X: a few groups of rows, each row roughly a mix of its group's hidden directions; some rows fit no group
X (148 x 13)
[[ -8  -8  14 -12  -3 -26  11 -57 -11  25 -36 -18  -3]
 [  7 -14   5  18  12 -47  35 -29  -5   4  22  -7 -36]
 [ 14 -13 -23  40   9  10  -9  40 -14 -18  44   3  -5]
 [ 24  33   6  11 -30  25  20 -11  53   0  -7  11   2]
 [ -8  34 -26  14  -6  37 -42  19  -5  -9 -28 -16  14]
 [ 20  -7   2  27  23 -27  25  -2 -20  11  39  30  31]
 [-55 -13 -22   4  32 -13  28   7 -22  -3   0  -3 -26]
 [-33 -17  -3   5 -19   8 -34  -3  14  -6 -41 -42  15]
 [ 15  10  11  -7  17 -33 -19   8 -28 -47  40  -4   3]
 [ 26 -12  11  15 -16  20  43  20   5  31 -17  32 -23]
 [-19   9   0 -48   7   6  -3  40  26  -4 -25  29 -18]
 [  2  19 -11  61  10  -7 -20   5 -42  12  -2  17   4]
 [ -1 -24  -3  12  -7  -1  -1  -8  17  18  -4 -41  61]
 [ -2   8 -37 -32 -18  27 -19 -26  34 -10  -3  30 -14]
 [ 11 -26  20 -37  28 -16  30   2 -22  -1 -40   0 -16]
 [-57  31  18 -34  13  -1   2  -4  -8  27  -8   3 -13]
 [-12 -23  10  20 -13  45  20  13 -15 -14 -17 -41 -23]
 [ 27 -15 -40  21  34  -2  15 -11 -26 -25  -1 -29 -16]
 [ 59  13  12   8  -7  23  22  -4 -35   3  -9  25  -8]
 [-27   5 -24  -2 -17 -13 -40  22  51  -5  18  -2   5]
 [ 18  27 -19  32 -38  20  -5  14 -10  22   6  12 -41]
 [  1 -25  44  10 -18   0   6 -27  12  28  40  -5  25]
 [ -3  24  48  -5 -26  -4 -40   8  28   6 -18   0 -21]
 [ 20 -16  14 -16  21  39  16  29  24 -18  16  39 -10]
 [-28  20  16  -5 -34   7 -48  -2  18   5   1   3 -40]
 [-25 -18  10  14 -38 -20   4  13 -32 -25  -7 -30  32]
 [  3  26   8  -5   5  15 -31  25 -39 -19  -8  45  19]
 [  9 -50  33 -43 -21  -3   3  -8   0  -9  21  12  14]
 [  6 -17  -6 -24  26   1  -2 -61 -10  22  29   4 -11]
 [-24  -6  21  20 -39 -41 -23 -13 -35  -2 -17  -1   6]
 [-29  32  38  -1  19 -19  -1  -4   5  24 -43  -6  21]
 [-41 -15  -1   1  22 -42  34  19  -8   1   0  29 -19]
 [-43 -22  39   1   6 -14 -25   7  31  11  11  29   6]
 [  8  -2  15 -23 -56   4   2  -2  22   1  -9 -11  47]
 [-26   6  16 -21 -39  39   4  10 -21 -25  24  24  -7]
 [-58 -12 -23 -17   7 -31 -24   2   9 -22  -2  15  15]
 [ -3 -52 -12   5  -8 -20  15 -50 -15   7 -12  -8  20]
 [ -9 -12  -9  -1  23 -73   1  10  14  -8  -4  11  12]
 [-47   9 -21  10  -8   2 -41 -19 -11  28  27  14  -8]
 [-30   5   1  -4 -14 -25 -44   1   7  -5   4  47 -30]
 [  9 -23 -29 -14   2  22  12 -20  21  15   5  34 -49]
 [-12   3 -18 -32 -23  21 -32 -20  15  29  20 -26  30]
 [-45  22  13 -20  32 -11  19  11  10   9  16  -6 -41]
 [ -2  11 -27  -1  14 -21  -4 -12 -35 -20 -57  -2 -20]
 [ 18 -32 -44  -1 -27  -5  -8  12 -30  -6  29   7 -28]
 [  0 -15  -9  29  -2 -23 -28  18 -51  25  21  16  14]
 [-12 -20  14  -9 -12  21  33  38  33 -18 -29  28   4]
 [ 19 -21   6 -27 -18  -6 -18 -26  29  23  -9  -6  50]
 [ -8 -13  -7 -12 -36  36   3   8  42  12 -22 -18  32]
 [ 35  20  30 -15  -8  25  41  37  -4  14   7  -5  11]
 [ 21  45  10  -3  32  12 -23  30  13 -33 -13  -2 -18]
 [  7  -9  -7 -10 -21   4  23  -8  23  47  27 -14  44]
 [-18 -19  17 -41 -24 -24   9 -15   4  44 -17  10 -21]
 [-45  -6  -4 -17 -34 -17   0  22  12 -44  10  21   6]
 [-17 -32 -37  -3  -5  -9 -45 -12  -7 -12  12  38 -13]
 [ 53  31  27  -1 -12  26  -6 -12   1  16  18  -6  27]
 [  2  -9 -11  48 -37   0   2 -19 -23 -21 -23 -33   5]
 [-16 -30 -21  37 -33  -8  13  14   4 -29 -40  -4  -4]
 [-18 -33   2   2   7 -13  30 -43  -6 -40   5  17 -24]
 [ 19  24 -19  21 -48   9  39   0  -2 -29  15  12  -7]
 [-39 -43  -9 -11 -26  -8   5 -36 -12  -2  -3 -22  24]
 [-20 -22 -26   2  21  -6  28  -2 -35 -14  -7  21 -46]
 [ -3 -29   7  11   0 -35  12  30 -36 -32 -15 -20 -27]
 [ 27  28  13 -19  -8  -5  42   8  -8  -6  40  30  19]
 [ 35  39  31  13  -3   5 -26   9  23  -9  38   0 -13]
 [-10  29   8 -20  35  17  20 -13  48   1 -29 -16   0]
 [  2  19  -5 -22 -26  19  -1   8  36  25  42 -21  27]
 [  2  25 -28 -33  41  -7  12  17  -4   3 -37 -29   2]
 [-14  22   4  -9  -7  -5 -38  46 -28 -14  -6   6  38]
 [-36   2   9 -30 -23  -1 -12  37 -26 -22  23  30   5]
 [ -4  10  -6 -19 -34   5 -27  -1  48 -15  38 -22   4]
 [ 18 -39  11  -9   5  10   2 -23  18  -8 -29 -50 -20]
 [  3  -3   8  10   6 -29  -6  -5  10 -23 -32 -21  61]
 [ -5   4   4  -6 -25  16  31   4  65   5   6 -21 -13]
 [ -9 -17 -25  15  11  17  -2 -41  48   8  30  -3 -20]
 [ 21 -33   8  21 -26  14  -5   3 -13  11  54  29   2]
 [ 20  36   5  37 -47 -25   2  -8 -23   3  16 -10   6]
 [ 35  15   1  -1  39  -4  36  19  -2   5  14  27 -36]
 [  9   4 -18  -5  13  29 -15 -31  41  23  -2 -45   1]
 [ 12  37  -6  20 -11 -14  14  20 -32  -9 -15 -50  14]
 [ -8 -13  16   5  31 -20   1 -22  21  54  33 -11   0]
 [ 18 -17  41   8  10 -14  47  -7 -15   8 -10 -20  34]
 [  7 -16 -29 -21   9 -24  16   1 -32 -17 -39 -16 -36]
 [-21 -36 -36 -29   1 -16 -35 -26  16 -22  -4  11   2]
 [-13  41  18 -25 -31   9  14   9  42  -5 -11 -27   9]
 [ 24   4  18   1  12  -5  20  19 -21  55  24 -12 -29]
 [  7  -8  -6  -7  37 -51 -14  13 -25  12  -5  37  13]
 [-20 -23  18  17  30 -14  47 -10 -29  11   5 -16 -27]
 [-32 -21  -6 -32  11  41 -19   6   1   5  14 -43  -8]
 [-52   4   2  -6  -8 -18 -20 -15  48  26   0  -5 -11]
 [ 39  -5 -18  23  20 -13 -38   4  -2 -26   7  41  -6]
 [ -9 -43  18  -1  -5 -31 -22 -21 -40 -10 -16  27   1]
 [  4 -14  14  32   5   0  40  -4  -7  -1  34 -48  17]
 [ 25 -23  -6  -8  -1   1  27 -39  32  48  -2   3   4]
 [ -2  22  11 -12  35   2   5  -4   7 -13  32  -5 -60]
 [ 17  38 -28 -20  16  42   5   9  26 -28 -17  12   0]
 [-32   9   6  -8  13   5 -21  32 -34 -47  11  15 -19]
 [ 21   8 -20   4  10  -7  -4  -3 -28  20  28 -44  44]
 [ 34 -21  -6   8 -21   3 -45 -26  35  11  23  -9   3]
 [ 16  27  27 -27  -6  24  28  -4  10 -20 -47  19  -7]
 [ 13 -31 -41 -11  29 -18  32  11   8 -26   9  20 -22]
 [  1  24  27 -16 -16  18   7 -12  27  49  18   1  32]
 [ 40 -46  20   0   5   0  13 -30  -8  -3 -30 -13 -24]
 [  3  -6   7 -18  31  -3 -26  10 -56  34  19 -12   6]
 [ 33  -5 -32  33  43  14   5  12 -24 -27  -6  -2 -10]
 [ 11   2   2  24  41 -61   6  -1 -17  -8   3  -2 -19]
 [ 13  38 -15  -3   2  47   6 -28  43   2   1  12   6]
 [ -8   2 -12 -10 -14 -21  10 -58  24  -7  38   3 -18]
 [ 12  -7 -36  18 -21 -15 -27 -33 -19  39   4 -26   8]
 [ 55 -16  15   5 -12  12   2 -18  14 -25  21 -21 -33]
 [-16  11 -16 -29 -20 -14  -6 -44  -1  20 -45  10 -19]
 [  0 -29 -19  15   3   0   1 -26  23 -49  23 -34 -12]
 [-13 -10  -3 -20  38 -42 -26   3 -42   4  21   6   5]
 [  3  -6  35  -9  25 -22  26  -7 -28  -8 -52 -10  -1]
 [  5 -33   8  28 -11 -11  48   2 -20  12  -3  -3 -42]
 [ 39  -6  16  30  38   4  14   8  -4 -23  -4 -23 -37]
 [ 45  15   8  14  12  14  16 -16 -16  38  35   8  24]
 [  1  10  26  20 -18 -33  11  20 -44  24  -5 -31  16]
 [ -3  18 -17 -13  30 -13 -27 -25   2  18  41 -26 -32]
 [  4   6  10  -8  -7   2  52  30 -20  18 -44  20  -2]
 [ 19 -33  -8   5  -6   6 -13  41 -31 -22  29  34  -6]
 [-17   4  19   4 -11   3 -34  -2  27 -33  -1 -54  16]
 [ 20 -43  -5 -29  48  -4  26  12 -10  15   8  -8 -12]
 [  4  11   5 -44   6 -25  21   8 -25  12 -41 -34   8]
 [ 14  14 -14   5   1 -17 -39 -25 -25  28   9 -35  33]
 [-27 -35 -33   5  -7  32 -25 -11 -31 -19 -17   3 -19]
 [ -6   0   0   0 -38  42  -1  25 -21  33  17 -29 -20]
 [-20 -25   6  -3   1  17  39 -16  24 -35   3  12 -42]
 [ 16  19 -11  15   9  -1  10 -17  66   3  -7 -31 -13]
 [-16  35  -2 -28 -43  24 -37   4  17  17 -11  13  -5]
 [-22 -14  25 -41  20  25  29  10  32 -14  16  11 -18]
 [ 49  41  39 -14   6  10  15  17   8 -20   3   3  -2]
 [-16   0 -14 -12  -4 -15 -63 -18  24  -3  14  16  28]
 [  0  32  19 -25  25  -1   0 -29  28  -5  43 -27  -8]
 [-29   1  -2 -59   6  13 -22   7  19   5  30  17  14]
 [ 12  -5 -41  24 -23   2 -23   1  11  13  42  17  32]
 [ -9 -23 -10  -8  -4  15  21 -38 -58  -4 -20  -1  14]
 [ 19  12   7  16 -26  -6  -7  38   0 -23 -23  41 -33]
 [ 26 -32   4   7  40   1   7 -14 -29  36  25   6  20]
 [-20  33   5  18  50  -9  -2   2  11 -11 -34 -28  18]
 [ 18 -15 -19  27 -14 -37   5 -48   6   0 -23   3  29]
 [  4   3  18  23 -37  29 -26  -7  -2  -9  -9 -31 -44]
 [ 28   2  13  48 -16  33   3 -17  -3  -9  37  18  12]
 [  1 -25  -3  10  10  14  22 -19 -31   0  10  26 -57]
 [ -5 -33 -12  22  29 -41  20 -16  12 -30 -26   8 -14]
 [-11  19 -30 -35  -5  24   2  13  56   3   9  -4 -18]
 [ 32  28   3  14  11   5  52  40  -5   4  17  12   0]
 [ 24   2   8   0 -18  27  -9  14  19  38 -52 -13 -14]]
one row of each group, then the others: which group is each in?
[-14  50  17 -12 -26  32   3  20 -24  -4 -31   2  -5] : <115>
[  8 -16   3 -51 -18  20   1   6  11  -3 -10  51 -19] : <65>
[-21 -14 -22  21 -39 -13  16   7  16 -36 -14  33 -22] : <50>

[  5 -54   2  -8 -15  -1 -12 -13   2 -52  22  12  -8] : <65>
[-22  -1  49 -26 -32 -25 -15  -4  -8  13 -12   4  33] : <65>
[-12 -23 -13  -9 -37 -20 -18 -20  25 -22  47   2  15] : <115>
[ -2 -29  30  13  31 -16  38 -15 -30  17 -23  -7 -19] : <115>
[  9  19 -18 -14 -30  37 -30 -29  20  22   3  -6  31] : <50>
[-25   6 -29  -7  16  12 -42 -27 -11 -20  23 -25 -28] : <50>
[ -6  13  46 -15   6  20  27  -4 -23 -16  40 -16 -22] : <50>
[ 19   6   6  21  30  11  13 -40  25 -41 -30   8   1] : <50>
[-14  21  -4 -12  23  28 -16  39  44   1  16  27  10] : <65>
[ -1  -1 -59  17 -17  14  11  37  -5 -30  -4  10  13] : <115>
[ -7 -28   4 -38 -26 -18  18  26  -5   1 -17  12 -47] : <65>
